One turn sends every row of this set to another row. A few are shown first. Where does it send the rows asked after them?
zil: [ 26 -82  48  -3  40  47 -10 -25  -6 -49  38  21  28   2 -54 -28   2  14
  -4  42  20  17 -31 -18  29 -16 -47 -49]
daro: [  3 -10  10   6 -71 -44 -53 -46 -35 -18  58 -34  29 -11  11  20 -26 -19
  28  46  42 -29  -7  45 -30 -12 -47 -43]
Goz: [-38  -2  15   6  -7  31  -4 -44   4 -15   2  -9  41  33 -16 -42  11  27
  17  38  13  33 -68 -29  -3 -33 -13   1]
Kuza: [-44   7  27  -4  -8  46 -12 -31  -1 -35 -20   1  40  29 -14 -45  12  22
  32  38  13  21 -55 -19   0 -43  -8 -13]
zega: [ 14  -4  15   9 -70 -36 -52 -37 -38 -20  58 -39  23  -1   6  17 -26 -26
  40  48  40 -35  -8  41 -27  -9 -54 -43]
Mebi: [ 16  -7  13  -9 -71 -38 -55 -46 -42 -23  52 -28  11  -7  13  20 -29 -22
  28  39  36 -35   7  54 -24 -18 -43 -45]
Saref: [ 31 -81  50 -10  39  50 -10 -27 -10 -53  33  22  17   6 -53 -27   0  13
  -5  37  16  10 -22 -17  34 -19 -46 -49]
gonu: [  8 -32  51  -3  -5  12   2  -8  29 -50 -47  24   8   9  -7  -1  37  16
  20  22  -4  33 -13 -10  46   3 -42  -3]
Baz: [ 29  -6  13   0 -70 -35 -54 -41 -42 -20  61 -39   9   2   8  18 -30 -27
  36  43  34 -38   2  48 -20 -12 -50 -41]
bozal: [ 15 -13   4   1 -69 -48 -49 -54 -36 -11  63 -36  17  -5  11  22 -29 -16
  20  39  36 -29  -6  44 -29 -11 -45 -37]
sol: [ 13 -37  37  10  -3  -4  11 -27  36 -29 -28   9   8  10 -16   1  34  24
   3  18  -7  49 -23 -21  39  15 -48  12]
mepem: [ 22  -8   8  11 -69 -43 -48 -46 -37 -14  65 -42  19   3   6  20 -28 -24
  32  46  35 -31 -10  42 -27  -5 -53 -36]
firif: [ 37 -81  45 -10  40  46  -8 -34  -8 -45  40  21  11   8 -55 -26  -3  16
 -12  36  15  14 -23 -17  33 -14 -44 -45]
sifo: [  4  -7  13   2 -69 -40 -56 -42 -38 -24  52 -29  26 -12  14  19 -25 -21
  34  45  40 -32  -4  49 -28 -15 -45 -44]
pimu: [ 12   8  16 -41  -6  44  -8 -54 -19 -27 -11  10 -28  42 -15 -43  -3  22
   9  12 -11  10 -12  -7  18 -56   4  -4]
Tibo: [ 25  -3  16   1 -70 -35 -54 -39 -42 -25  54 -35  11   1   9  19 -29 -28
  40  44  36 -40   1  47 -22 -14 -49 -42]
mitag: [ 26 -36  35   2  -3  -4  13 -29  31 -29 -26  14  -6  15 -13   1  32  24
  -2  14 -11  44 -16 -18  43  15 -46  13]
seme: [ 17  -3  16   5 -70 -34 -55 -36 -40 -25  55 -37  19  -1   8  17 -25 -27
  41  46  39 -39  -5  47 -24 -13 -52 -45]
Tubul: [ 37 -80  47 -13  40  48 -10 -30 -12 -49  37  22  11   7 -53 -26  -4  13
  -7  36  15  12 -21 -14  34 -18 -44 -48]
zin: [ 27 -31  43 -10  -5   8   4 -21  26 -43 -40  23 -15  14 -12  -1  31  17
   8  13 -14  32   0  -7  50   3 -41   3]
duf: [ 28  -7   8   7 -68 -42 -50 -47 -37 -13  67 -42  11   3   7  17 -30 -24
  28  42  34 -34  -5  41 -25  -8 -53 -36]
larug: [ 30 -35  37  -7  -3   0  10 -28  29 -34 -32  18 -18  13 -11   1  32  21
   0  12 -14  40  -6 -14  49   8 -44  10]
dipur: [ 27 -82  49  -7  41  50 -12 -26  -8 -50  36  21  22   6 -54 -28   0  15
  -3  40  18  13 -27 -15  33 -16 -48 -50]
vupit: [  3 -36  42  10  -5   1   6 -18  36 -37 -33  13  17   7 -13   0  36  22
  12  23  -3  45 -25 -18  40  14 -48   6]
gudor: [ 29 -84  45  -1  41  45  -9 -29  -4 -45  43  17  27   4 -54 -26   2  14
  -8  39  20  16 -31 -20  27 -14 -48 -45]
Pif: [  8 -12   9   6 -70 -48 -51 -50 -33 -13  62 -36  24  -9  10  22 -29 -17
  23  44  40 -26 -10  44 -31  -8 -45 -38]
puse: [ 31  -7  10   2 -69 -37 -51 -45 -40 -16  63 -41   5   4   8  18 -30 -23
  32  42  31 -36   1  44 -22  -9 -51 -38]
Teliz: [  5  -6   0 -10  -5  21   7 -74  -3   1  17 -14  -7  42 -24 -44  -3  30
 -11  16  -8  33 -46 -29   4 -34  -5  19]
bar: [ 21  -8   9  -7 -68 -42 -54 -52 -38 -20  58 -31   7  -7  11  22 -29 -19
  21  38  34 -34   7  51 -25 -15 -42 -42]
dide: [ 20 -10   6  -3 -70 -46 -50 -56 -38 -13  63 -32   8  -5  10  20 -32 -17
  19  36  37 -29   3  47 -27 -13 -46 -37]
mev: [-31  12  33 -24 -10  57 -18 -28 -14 -43 -28  11  20  31 -10 -44   8  17
  36  34   8  11 -35  -5  11 -55  -3 -21]
dozaf: [ 17 -30  49  -9  -5  11   0 -12  24 -50 -47  23  -6  12  -9   0  34  18
  15  17  -8  32  -2  -6  50   0 -42  -4]
bava: [  8  -7  15  -2 -68 -39 -56 -41 -40 -24  50 -28  17  -9  14  20 -26 -21
  33  43  40 -35   3  52 -28 -19 -44 -47]
Gurim: [ 15   0   5 -30  -5  31   2 -71 -12  -8   7  -2 -28  44 -20 -40  -4  27
  -8  11 -14  21 -25 -17  13 -45   3   9]
nofi: [  1 -33  48   6  -4   6   4 -11  32 -45 -41  18  17   8 -11  -2  37  19
  18  26  -1  40 -22 -15  40   7 -48  -1]
Gumek: [ -9  12  30 -40  -7  54 -15 -40 -19 -41 -25  13  -8  37 -11 -46   4  17
  25  23  -3   5 -17  -3  18 -59   4 -15]
Gofu: [ 37 -81  44  -7  40  42  -6 -34  -7 -44  43  16  15   8 -55 -26  -2  16
 -12  37  15  18 -26 -20  33 -15 -46 -43]
zuv: [-19  -8   4   5  -4  21   7 -61   5   0  15 -17  21  36 -22 -42   5  32
   0  28   5  38 -63 -32  -5 -27 -11  14]
fiza: [ 32 -83  44  -5  41  42  -6 -33  -5 -44  44  18  19   6 -53 -25  -2  18
 -10  40  17  19 -30 -19  30 -13 -47 -42]
lalu: [ 19  -8  10  12 -70 -41 -51 -42 -35 -17  63 -41  23  -1   7  18 -27 -24
  35  48  37 -33 -13  40 -27  -6 -54 -39]

vupit -> nofi
Gofu -> fiza
pimu -> Gurim
Now these:
sifo -> bava
Baz -> puse

One turn sends every row of this set to another row. A few are shown first. Where does it send the rows asked after them?
Zeru: [-30  26  51 -23  10   7  -6  -9 -11  25  35 -29  38  19  23 -33  37 -33
   5 -24  17  45  25 -46  14  16  -8  17 -68  20 -25  16 -15 -13   0  -4
   7  25   4  -5 -13   0  27   4 -17   6  13 -23 -12  12]
begeg: [-16   0  -1   1  33   8  -4   2  55  16 -23  31   9  14 -39 -10   7 -37
   5 -11 -23 -65  15  -9  30 -20   5  39  43   0  43 -10 -15 -23   5   7
  -8 -32 -33 -42  14  -1   2  16 -15 -19 -22   7 -15 -50]
Nomil: [-39   5  56  23  28  -5  23  18  21  74  33 -15 -13  17   9 -13  -2  20
  27  10  13   2 -15  35   5  40  10  -1  -9 -17  -1   1  51  12   3 -13
  -1  -1 -36  -3   3  14  -4   1   2  44 -39 -41 -21  -7]
fum: [ 13 -20 -13 -13 -17  26 -29   7 -10 -17 -41   6 -12  43 -61   3   0  36
 -13  28  27   7  19 -13   3 -15 -34  -8  59   1  27   5 -21  -2  58 -16
 -22 -20 -37 -33  32 -20 -26  20  20 -18 -14  -8   7   9]
sabav: [  1 -20 -33  25  -1  19 -18  -7  26 -41   4 -44  -5 -37  13  19 -35   0
  51   1 -25 -59  -1  30   5 -52   1 -23 -27 -12 -22  -1  -5  14 -24 -18
  -7  -3 -39 -12 -10   0 -12 -19  24 -17  -7  52 -22  41]
vemu: [  5  34  38   2  28   9  47   1   9  16   6   4 -14  -1 -26  -2  -8  17
  29  35  13   5  19  27 -21  42 -36 -12   1 -56  16 -30  38  28   0 -17
  15 -13  -7  27  11 -22  11   2  35  51 -28 -46  21 -29]
vapa: [ -9  15  14 -12   9 -12  28 -48 -77  12  -9 -33  33  44  29   5  15  13
   1  20  22  53  35  17   3  33 -12  34  13  -3 -14  14  29  -7   3 -18
 -13   9  13   0  27 -17   7 -38 -20  37  -7   5   9  20]
bom: [-13  11  60  14  28  11  17  -6  60  57  -1 -14 -25  -1 -12 -30  29 -11
  50  -1   2   2  14  13   0  40 -26   1 -20 -22   0  10  20  14   5   0
  26  13 -53  19 -18  29  12   6  30  17  -8 -34   1 -25]
fozu: [-25   1   6  29  28  12 -49  26 -14 -63  29 -24   1 -31  -1  31 -43   7
  41  -6  -7 -41 -41  24  -7 -43  16 -19 -32 -19 -46   1   6  -1  17   5
  -3 -19 -27  -9  18 -13 -14 -30  17 -26   0  45 -10 -14]
Zino: [ 23 -16 -26 -15  39  31  16  -4  17  27 -38  49   1  24 -41   8  12 -12
 -17   6 -15 -46  40  26   0 -52   8  -2  65 -12  27 -16  11 -14  31  33
 -33 -29  -4  -2  -4  -6 -30  22  -7  -5 -19   3  10 -28]
Lus: [ -6  25  47   5  25  19  27  24  43  31  -1  43  -8  -8  -1 -18  10  -4
  35  15  34  33  23  27 -19  20 -15 -36 -39 -21   2 -25  16  37  -8 -30
  23   4 -26   5 -29  19  -3  21  32  51   3 -48   7 -24]
rugik: [-19  21  43  10  16  16  13  33  30  36  -4  36 -26 -11  -7 -18  -2   4
  32  24  33  28  13  42 -23  24  -8 -27 -27 -12  11 -39  39  36  -7 -36
  16   7 -21  -1 -32  26 -16  11  21  56  27 -27   6 -17]
zivab: [ 10  12  24   2  20  25  -8   5  14 -59 -12 -18  -2 -34  -4   7 -75  15
  -6   5 -17 -42  19   1 -38 -15  -9 -30   2 -30 -34  -8  -9  27  15 -15
 -25  -3 -31  11   3  -1 -39 -24   8 -11  38  70 -20  21]
fera: [ -9  26  37   6  22   6  40   7  16  20  17  -7 -28 -15 -40 -14 -13  13
  24  37  10 -17  16  14 -30  46 -40   0   8 -54  22 -42  60  25   0 -12
  15  -4  -5  26   1 -14   7   1  28  48 -21 -37  13 -19]
Rami: [  4  -9  15   1  19  12  -7  14   5 -19 -30  -6   9  38 -39  -1   1 -26
 -31  20  22  -8  -5  -3 -20 -30  17  13  46  32  18 -27 -29  33  60 -12
 -47 -13 -31 -61  43  12 -44 -12 -30  -6 -14  -5  -8 -11]
zovu: [-25 -25 -25 -12 -27 -10 -33  18 -25 -56  24 -11   7  12 -11  43 -35  18
  10  -6 -23   6   3 -10  38 -39 -28 -25 -13 -11  -5  18   2 -22 -35  13
  -4   6  38  22  12 -22 -32  10  14 -14  34  68  -1  39]
Mukid: [  2  36   1 -25  15  -1  31 -10 -25 -16   8  -8  39  13  11 -19  42 -23
  18 -21  15  42  47 -33   9  21 -28 -11 -59   5 -25  -1 -27  16 -10   1
  33  29  23   2 -17 -15  43  -6  21   2   8 -31  23 -11]
zus: [ -5 -10  10  10  40  21 -36  -3  -6 -71  33 -13   4 -42 -12  13 -26   4
   2  12  12 -39  -6 -13 -53 -71 -12 -19 -19 -33 -20  12  24  -2  -2   8
 -32 -33 -22  23  14   9 -35  -1  11  -5  -4  39 -28  34]
Fofev: [ 26 -27 -53  -7 -31   8  25  27  29 -28 -38  23   2  31 -33   1   3   9
  11   1  14 -27  35   0   2 -29  -4 -23  24  12  18 -25 -38  25  45 -19
 -16  12  -7 -59   2 -11  -6  12   1 -14 -33 -35 -29  15]
Kana: [-35  -9  -7   8  15   3 -38  27 -13 -71 -16 -21  12 -14 -14  14 -22 -26
  11   1 -39   2 -25 -26  -8 -31  11  17 -35  -1 -34  11   9 -31 -21  17
  -3  -4  20 -13  44  -7  -3 -12  -2 -18  59  67  16 -10]
lik: [  7 -13 -44 -32  14 -10   2 -16 -63 -18 -33 -18  43  13  36  -6  29   5
 -35   5  -3  38  24 -15  22 -15  19  -3 -18  19 -22  18   8 -21 -18   6
  -7  20  43  -3  16  -7   1 -11  18  -9  44  23   6  56]
kefo: [  3  -3  60  20  30  12   2   7   6  44  19  -7 -26   8  -7  21  22   6
  27  10  52  -1   4  54 -13   6 -10  -4   7 -28  17 -33  58  12  12   5
  15 -15 -16  41 -26  29 -35 -23  19  37  -5 -39   6 -30]
famo: [-33 -12  -7   4 -12   5 -41   3   9 -48  -2  14 -24 -19 -21  11 -43  23
  40   5 -22  -8   8  34 -11 -38 -29 -49  -9 -23 -33  28  -5   9   9 -11
 -11  19 -35  16  -4   0 -27   4  22 -10  17  78 -22  43]
neke: [-13 -25 -12  -4 -26  49 -31  31  19 -11 -22 -10 -16  45 -62  15  25 -19
  30 -20   8  -7   4  -9  15 -52   7  -4  -8   1   8 -16 -51  14  59 -17
  13  -6 -27 -53  14 -18  -8   5 -10 -24  -1 -28   6 -36]
noteb: [ 16 -13  18 -29  -6 -13 -10 -25 -24 -38  -6 -19  56  10  32  -6   6 -51
  -9 -11  -2  22  19 -35  15 -13   3  55 -34  23 -14  -5   1 -43 -12  10
 -20  24  49  -5  14  -8 -10 -21 -24 -15  49  24 -10  29]
Bulaz: [ -8 -15  -5 -26   0  35 -48  10  38  -9   4 -10 -10  21 -47 -21  28 -18
  -7  22   8 -36 -13 -22  -8 -35  16  21   4  13   6 -13  -4 -10  61   8
 -39 -15 -10 -54  32 -24  -8  21  -1 -22 -50 -49 -14  21]
bas: [ 10   2  53  19  31  11  22 -10  -1  48   7  -9 -13  19   8  24  19   8
  31  23  41  14  10  63 -12   9 -10  -1  17 -34  14 -22  51  14   7  -1
   5 -20 -22  36  -6  14 -29 -20  14  46 -26 -38   8 -25]
dipo: [  1  -9 -13   0  18 -21   8  14  -7 -53 -18 -35  16  -2  16  28 -35   7
 -31 -18 -34 -25   9 -11  17  -6   4 -18  20   8 -19  12 -14   8 -19  29
 -14  20  26  13  24  14 -39 -36   4 -31  54  77  -9  19]
Fuvez: [ -9  10  57 -20  10  -8  -3 -46 -23  34  12 -50  34  36  43 -19  30 -21
  -7   1  18  35  27  -2   6  32  -2  53 -14  19 -21  21  20 -26  17   4
 -20  24  -2   1   5   8   5 -30 -32  11   1  -7 -13  27]
gok: [ 23  24 -21 -25  12   4  34 -32 -68 -13 -20  -7  38  28  32   7  33  13
  12  14  38  56  52  11   9  15 -21 -10 -22   1 -14  -4   8   9 -15 -15
  14   7  31   5 -11 -25  21 -20  25  30   5 -22  33   9]
bod: [ 23 -21 -31  -6 -14   5 -11   7  22 -72  -4 -23  27 -22  27  30 -32 -34
  24  -1 -29 -30   6  -7  11 -44   0  16 -41   4 -15 -21   8 -30 -43  13
 -19   7  47  -2   1 -13 -17  -7   7 -13  32  45  -6  31]
vod: [-11 -19 -27 -13  33   9 -38   7   0 -49 -14 -25  17 -24  19  -3   1  11
 -37  14 -14 -12  -8 -34 -13 -38  14 -10 -18   7 -19  38  28 -33 -37  26
 -32 -12  17   7  24  14 -32   8  20 -18  46  49  -9  62]
Zibi: [-18  -1   4 -37 -13 -17 -19  -2 -47 -32  39 -20  53  16  14   4  12 -19
 -18 -17  -2  28   8 -52  47 -17 -10  14 -45  12   0   4 -15 -31 -25   4
   1  18  56  -1  12 -32   3   7  -1 -19  30  14  -4  36]
Lonu: [-27 -11  -3  -2  37  31 -20  28   3  35 -17  62   7  39 -43  -2 -14  11
 -15  -3   0 -33   4   7  28 -26  35  15  40  -3  21   6  22 -29  24   0
 -29 -49 -20 -47  14 -18 -28  32 -16   5 -14   5 -14 -35]
pur: [  2   1 -25 -25   9 -26  13 -12 -53 -34  -5 -41  43  20  16  13  26 -18
 -19 -26 -16  18  24 -30  41  -8  -7  -8 -16  16  -8   5 -34  -3 -15  23
  20  33  49   8  14 -15  11 -30  15 -37  44  25  11   9]
diru: [-12   1  41  22  24   8   5  -4  49  52 -10 -16 -41 -14 -26 -26  31  -3
  53  10  11  -9  11  22  -7  36 -35   1  -7 -20  14  -8  40   9  -2   5
  34  13 -45  25 -20  33  12  -3  47  15  -2 -27  12 -18]
sodu: [-43   5  37  36  28  -8  25  39  14  62  35 -16 -18  -3  -4 -18  -5  27
  24   9  17 -18 -15  28   1  45   9  -9 -11 -12   7 -20  57  24  -6 -13
  14   2 -27  -9  -4  16   2  -5  12  38 -26 -37 -23  -7]
fudab: [-21  -7  -8 -22   4 -10  -5 -27 -67 -27 -33 -24  37  22   5 -13   2 -16
 -15   6 -22  40  14 -34   5   7   4  44 -11   5 -21  23  17 -41 -11   0
  -9  22  28 -10  46 -21  14 -19 -14  -4  53  45  16  24]
Gegot: [-20  20 -22 -16  20  19  18  33  14  24 -21  39  -1  18 -57   8 -15  -6
 -23  10 -41 -31  32   7  29 -29  -2 -21  44 -10  31 -36 -28  10  18  -6
 -10 -27 -12 -26   9 -46   2  39  -4   3 -11  15  19 -47]
mulip: [-12  11  -7 -27  16  13 -41  24  58  21 -12  68   8   4 -26   8  21 -22
  -6  11  -4 -23  22  24  38 -56   2 -11  20  16  36 -21 -23 -24  12   4
 -12 -26 -15 -30 -19 -13 -12  54  12 -10 -10  -2  -9 -31]

Zeru -> Mukid
zivab -> zus
Now these:
begeg -> mulip
fudab -> noteb
Lus -> vemu
Fofev -> fum
diru -> rugik
bod -> zovu

